In the rows, zero is written as 128.
Rotation paths and how fast each direction turns (degrees each step):
Each turn is a multiple of 5 degrees from 10 to 175, or 0.
Each row of a path follows its step; steps can be skipped.

step 4: [134 138 132 136 112 130 128 128 132 133 129 132 131 116 142 134 138 123
 113 134 129 119 115 136 128 132 133 137 131 124 124 113 126 113 137 135
 116 117 121 123 111 131 110 119 129 125 127 128]
step 8: [124 134 127 122 128 114 140 117 147 131 131 137 122 137 131 129 117 112
 119 137 136 138 124 123 131 121 124 138 130 127 112 126 122 115 113 133
 123 132 126 129 126 122 128 140 143 130 138 133]
step 9: [116 134 125 125 129 137 110 131 126 126 124 139 111 133 139 146 132 135
 130 126 122 118 126 123 133 144 117 139 116 129 125 112 128 131 124 127
 118 123 123 118 137 133 121 129 132 129 145 119]
step 18: [132 118 130 127 123 127 123 128 130 130 121 104 135 132 140 119 134 117
 121 139 141 138 109 124 136 131 117 118 132 119 124 129 148 120 139 140
 118 132 128 133 123 133 132 132 125 129 123 132]
step 25: [127 143 120 124 136 138 126 124 132 125 121 128 118 130 132 138 120 122
 121 132 125 125 130 128 122 140 107 128 114 137 127 121 138 116 115 131
 113 136 136 131 129 114 127 141 133 110 128 132]
step 26: [117 116 130 119 122 134 121 114 134 125 131 144 127 139 134 138 132 127
 125 127 129 114 132 117 145 128 142 138 126 129 116 141 120 122 122 131
 120 136 122 129 133 129 129 130 134 133 143 144]
step 28: [136 127 126 135 134 131 126 111 120 108 120 123 115 133 134 134 141 138
 141 129 119 125 129 116 142 123 125 129 125 132 128 140 130 119 128 136
 133 138 126 130 122 135 127 128 142 143 134 145]
step 34: [130 131 126 127 124 127 118 141 132 130 131 113 118 130 139 133 142 127
 132 146 121 144 118 115 137 133 131 127 131 125 134 115 134 136 138 130
 127 113 109 126 122 138 136 128 129 140 130 121]
step 38: [110 136 138 131 136 127 114 124 138 125 142 127 112 141 142 124 127 128
 122 124 122 134 125 133 139 132 126 139 115 117 132 136 124 131 134 131
 125 126 122 134 132 129 116 143 137 112 122 132]
Speeds:
[127 132 128 126 127 124 130 133 128 129 130 131 129 129 127 124 127 125
 127 128 124 133 129 129 131 125 133 132 125 130 128 132 130 128 129 129
 126 127 129 130 129 127 127 130 127 130 129 128] | 155
[129 132 129 126 131 126 128 127 129 131 131 128 128 132 127 129 128 127
 128 126 130 124 121 128 129 129 131 125 130 127 126 131 130 129 133 129
 130 133 127 126 124 131 131 128 129 129 132 130] | 175
[127 132 126 125 130 127 126 131 129 134 126 124 126 125 130 128 131 132
 126 126 128 129 127 125 131 131 124 123 128 127 130 130 131 130 128 125
 127 127 130 130 129 126 126 128 126 126 130 127] | 160
[128 130 129 130 131 127 128 126 129 126 128 124 129 127 133 122 126 126
 129 123 130 124 131 127 129 127 133 125 127 129 128 126 124 131 127 128
 126 126 126 129 129 124 129 130 131 130 131 127] | 155
[131 132 128 132 126 130 129 127 125 126 128 134 126 126 130 128 126 128
 129 123 126 129 125 129 129 131 129 128 126 127 132 123 131 131 130 128
 128 130 130 126 129 125 124 125 129 125 127 127] | 140
[124 126 125 129 132 128 133 133 127 123 130 127 130 127 130 132 131 129
 128 126 126 130 127 126 127 127 127 127 129 131 128 124 129 130 130 128
 126 131 128 128 127 126 133 132 127 128 128 130] | 160
[128 129 126 123 127 130 128 132 127 126 130 131 130 126 128 127 123 127
 124 128 129 124 129 129 130 128 125 127 126 128 125 124 125 125 126 127
 126 132 126 130 127 130 126 127 126 126 133 125] | 65
[128 127 130 129 129 128 127 126 129 128 127 131 132 127 128 127 131 127
 128 126 131 131 127 132 128 131 124 126 129 130 122 128 128 128 131 131
 127 130 133 130 134 126 131 127 127 133 128 125] | 170

step 2: [126 134 145 126 121 138 130 131 138 115 131 120 130 120 152 140 118 133
 126 120 129 126 129 119 132 133 120 125 129 129 119 133 122 124 125 106
 122 138 135 122 121 118 126 121 112 127 121 120]
step 6: [119 142 137 127 133 125 130 129 124 140 127 124 128 134 124 139 139 131
 136 133 126 139 128 115 133 117 136 124 147 136 123 124 111 125 142 130
 122 137 126 132 120 149 133 128 120 137 144 122]
step 7: [133 135 112 140 118 129 126 134 138 138 115 133 130 134 127 138 125 133
 140 128 151 114 125 120 135 125 128 126 139 126 127 136 141 132 126 134
 133 126 133 112 128 142 126 130 141 118 133 125]
step 18: [133 131 126 126 144 140 141 136 126 143 127 128 124 128 114 149 132 135
 131 125 120 130 125 125 142 115 125 139 147 134 126 124 132 116 129 131
 142 122 136 126 121 126 137 136 117 125 123 127]
step 19: [124 127 132 138 124 141 127 148 131 137 114 113 133 132 136 143 124 121
 123 115 136 118 123 124 122 138 129 123 129 123 108 135 128 132 141 136
 130 129 120 115 132 125 117 133 127 133 122 117]
step 23: [125 128 129 116 113 120 135 137 135 129 131 132 126 142 132 130 124 118
 120 135 135 143 123 124 124 133 128 111 144 128 134 113 121 133 134 134
 131 135 114 124 137 125 135 119 118 126 142 144]
step 27: [122 134 140 125 132 132 129 127 144 127 119 136 118 112 139 136 122 123
 120 137 139 120 131 131 101 122 134 125 133 140 135 119 128 115 119 124
 135 126 133 127 139 136 117 134 136 132 124 124]
step 30: [125 119 123 127 139 136 142 130 133 141 122 128 118 124 119 148 116 143
 137 123 142 111 127 136 136 122 126 138 122 120 120 124 138 129 128 122
 121 131 130 137 140 113 133 123 133 132 128 134]
step 34: [118 130 127 130 132 134 136 111 131 135 121 151 130 131 141 121 124 131
 134 118 133 136 121 126 129 129 124 129 127 114 128 126 126 148 122 131
 134 128 120 124 109 136 142 117 117 126 122 137]
Speeds:
[124 127 130 128 123 125 125 125 124 126 130 126 123 128 129 131 125 124
 127 128 126 125 126 126 125 130 129 127 132 129 126 127 130 127 128 130
 128 130 128 127 132 132 127 130 125 125 126 128] | 175
[129 128 133 127 126 129 126 127 130 129 127 123 128 127 125 127 129 125
 132 128 124 128 131 129 131 123 126 127 130 131 129 126 122 129 126 124
 127 129 131 129 128 128 131 129 126 129 126 126] | 175
[133 127 128 127 123 126 129 125 128 128 127 127 135 129 124 129 129 127
 125 130 130 125 127 126 128 129 129 125 128 128 126 129 128 131 126 133
 124 125 129 125 128 130 129 129 128 134 127 129] | 115
[129 126 129 127 125 124 128 130 129 130 132 129 128 125 127 129 125 130
 124 128 127 128 136 129 128 127 128 128 130 125 128 128 130 130 126 128
 134 129 127 125 122 130 130 131 128 126 131 129] | 130
[130 129 128 131 127 123 127 130 130 127 132 130 127 130 130 128 131 123
 126 127 131 125 128 129 133 129 126 125 126 130 125 124 128 128 132 127
 130 128 129 128 129 127 131 127 135 127 127 130] | 115
[126 129 128 124 129 128 122 129 126 129 127 125 132 126 130 128 131 125
 129 126 131 126 128 129 127 128 130 131 132 130 125 131 131 128 127 124
 127 125 131 127 126 125 126 128 128 127 131 132] | 60

step 10: [132 133 117 121 125 133 133 135 145 117 138 130 129 122 139 133 124 117
 135 136 122 145 119 120 135 128 129 113 138 138 132 132 143 122 130 136
 124 133 143 126 126 123 130 131 130 135 123 115]
step 12: [136 122 121 133 139 136 135 129 112 129 127 118 143 117 131 129 138 130
 127 126 149 137 132 141 127 126 122 130 136 125 137 129 129 133 136 128
 126 131 133 126 126 151 122 128 124 140 124 138]
step 14: [122 118 134 131 122 124 124 135 144 129 133 131 143 128 126 141 121 141
 109 126 116 118 127 127 124 139 125 134 131 144 134 129 135 127 137 141
 127 132 124 134 132 130 125 118 131 126 114 136]
step 21: [147 137 124 122 121 131 138 122 126 134 131 136 127 124 131 119 126 129
 119 136 132 121 114 128 133 137 114 116 147 127 118 127 123 138 138 142
 132 139 131 135 127 125 122 125 141 130 133 128]
step 25: [125 125 121 135 120 147 128 131 118 129 123 119 146 135 137 126 122 129
 116 120 127 120 125 122 122 132 137 123 110 128 120 126 127 134 120 139
 122 132 116 139 140 118 116 126 129 120 132 126]
step 30: [144 116 138 127 126 122 127 118 142 130 131 128 121 127 138 125 128 137
 119 130 131 120 148 128 120 128 135 139 119 122 129 117 123 134 124 139
 126 135 136 121 127 128 130 113 145 128 127 136]
step 31: [138 124 130 122 125 143 132 127 127 129 143 127 120 119 132 116 131 131
 145 144 140 141 121 131 129 126 129 138 121 136 129 147 134 117 133 126
 131 131 125 124 125 137 124 133 122 125 142 136]
step 35: [111 129 123 130 143 130 123 129 138 113 126 135 132 125 123 114 125 135
 126 117 124 119 133 138 122 131 137 140 122 124 128 134 131 112 126 133
 130 132 141 126 138 141 125 137 118 116 122 131]
step 36: [114 122 125 126 112 125 127 129 132 146 117 126 124 136 130 136 126 143
 134 125 123 126 129 123 133 138 138 124 122 138 122 128 138 124 128 140
 139 115 108 128 121 129 131 136 119 128 134 120]
Speeds:
[128 126 130 129 130 130 126 128 128 130 125 127 132 129 129 129 130 127
 128 127 126 128 128 130 129 132 130 130 129 124 125 129 129 136 130 126
 131 132 133 129 128 125 127 129 128 131 133 128] | 85
[125 129 127 127 130 125 128 130 127 128 128 133 128 129 129 127 127 128
 130 127 133 132 129 127 125 128 125 128 127 128 124 127 130 132 135 126
 125 125 126 132 130 131 133 126 130 129 130 128] | 70
[127 129 126 127 126 130 133 131 133 129 127 127 124 126 126 129 129 127
 128 131 126 126 125 130 125 125 126 125 130 126 129 128 130 130 128 124
 125 132 126 126 127 130 127 133 129 128 133 126] | 135
[124 128 128 129 130 131 128 131 127 129 126 133 134 128 127 128 130 128
 126 127 130 123 128 132 131 130 130 129 131 130 131 128 131 130 127 129
 127 127 122 125 133 127 128 130 127 124 128 128] | 35
[122 125 126 127 128 129 125 132 125 126 124 131 126 130 126 127 132 129
 132 131 123 126 127 127 128 129 129 129 125 127 128 123 125 127 127 129
 127 129 126 132 125 128 126 127 129 130 126 128] | 35
[126 125 126 127 126 124 126 130 127 126 128 123 133 129 125 130 128 125
 130 132 128 128 131 131 125 126 129 123 133 130 127 129 129 129 131 128
 129 129 130 128 126 128 131 128 126 126 123 127] | 10

step 0: [134 141 135 131 121 143 128 134 126 118 126 129 131 120 133 125 123 118
 139 119 119 134 121 137 129 124 115 123 133 125 133 138 136 130 120 133
 127 125 131 138 134 132 140 133 149 130 128 137]
step 2: [122 129 134 128 132 124 136 133 130 118 129 130 139 127 119 124 140 106
 130 132 122 126 122 135 125 120 130 125 130 140 134 133 122 138 118 136
 124 125 150 133 134 136 136 141 127 125 129 132]
step 11: [133 134 131 125 127 122 132 140 130 115 136 135 133 131 124 135 143 109
 122 121 121 121 119 131 120 139 124 130 125 132 133 122 127 131 112 133
 132 128 139 115 134 124 141 140 125 131 125 132]
step 13: [132 121 129 125 129 112 140 126 116 117 141 122 131 130 126 124 133 122
 118 116 120 134 125 137 115 139 126 135 131 123 145 125 135 131 130 139
 142 135 131 138 128 135 129 123 128 131 129 128]
step 21: [137 122 114 136 113 124 131 133 131 138 138 136 125 128 124 131 136 126
 126 123 129 121 117 129 127 125 132 128 139 142 136 134 138 139 130 143
 129 131 143 125 139 129 130 133 136 134 139 131]
step 25: [134 122 121 133 116 131 120 121 116 120 130 127 141 123 130 116 124 123
 136 119 125 126 134 134 137 120 122 121 127 124 136 122 136 140 128 140
 125 146 120 128 141 129 124 139 134 139 122 125]
step 28: [130 138 130 122 130 131 131 119 105 128 131 127 124 140 120 123 136 114
 119 121 114 134 116 133 128 121 130 117 129 130 133 132 138 128 132 131
 124 124 128 128 136 121 131 143 129 129 120 139]
step 37: [126 150 132 129 122 129 132 136 120 127 126 131 131 123 120 120 142 120
 131 125 110 136 131 127 132 120 123 122 126 133 139 138 137 129 127 130
 124 129 139 127 131 117 122 143 129 126 129 143]
step 41: [124 129 137 139 106 129 124 137 125 114 135 130 132 136 119 133 128 133
 131 109 119 135 135 132 115 126 126 128 121 129 142 128 127 128 129 129
 130 125 128 136 127 118 135 131 135 132 135 117]
Speeds:
[127 131 129 129 127 124 126 133 126 128 130 127 125 128 125 130 130 129
 127 128 128 129 130 127 126 127 126 131 126 125 127 130 128 121 130 129
 128 128 124 126 129 125 125 131 126 122 127 126] | 170
[127 127 128 127 124 128 129 128 128 127 128 128 124 128 122 125 123 129
 124 126 130 126 132 129 130 131 129 130 126 125 128 128 128 129 129 130
 123 131 132 126 123 130 131 127 130 128 128 126] | 40
[130 131 128 130 128 130 129 133 127 127 125 122 129 130 126 128 126 128
 126 128 129 133 127 128 127 126 132 122 123 127 126 128 127 129 128 126
 130 127 132 126 127 125 128 128 127 131 125 129] | 80
[129 126 131 128 133 125 129 125 122 130 130 126 129 130 125 123 126 127
 128 130 129 131 127 128 129 126 128 128 131 132 128 127 126 123 130 126
 130 129 130 131 126 131 130 127 127 127 125 125] | 70
[133 126 129 126 129 128 132 130 133 129 131 131 131 125 129 128 127 129
 128 125 126 126 129 127 124 131 131 131 126 128 130 129 130 126 128 126
 132 132 130 127 127 125 131 125 124 129 124 127] | 10
[132 131 129 130 127 125 126 125 128 131 129 129 127 129 128 127 131 130
 128 127 128 130 130 122 132 132 125 127 129 129 128 128 127 131 122 127
 131 130 130 126 126 126 124 130 128 131 129 124] | 25
[131 130 127 126 129 125 126 122 128 124 128 127 129 125 129 127 127 125
 124 132 128 126 128 133 127 127 130 126 126 127 131 130 130 130 127 131
 127 125 129 128 127 126 124 130 124 127 125 124] | 125
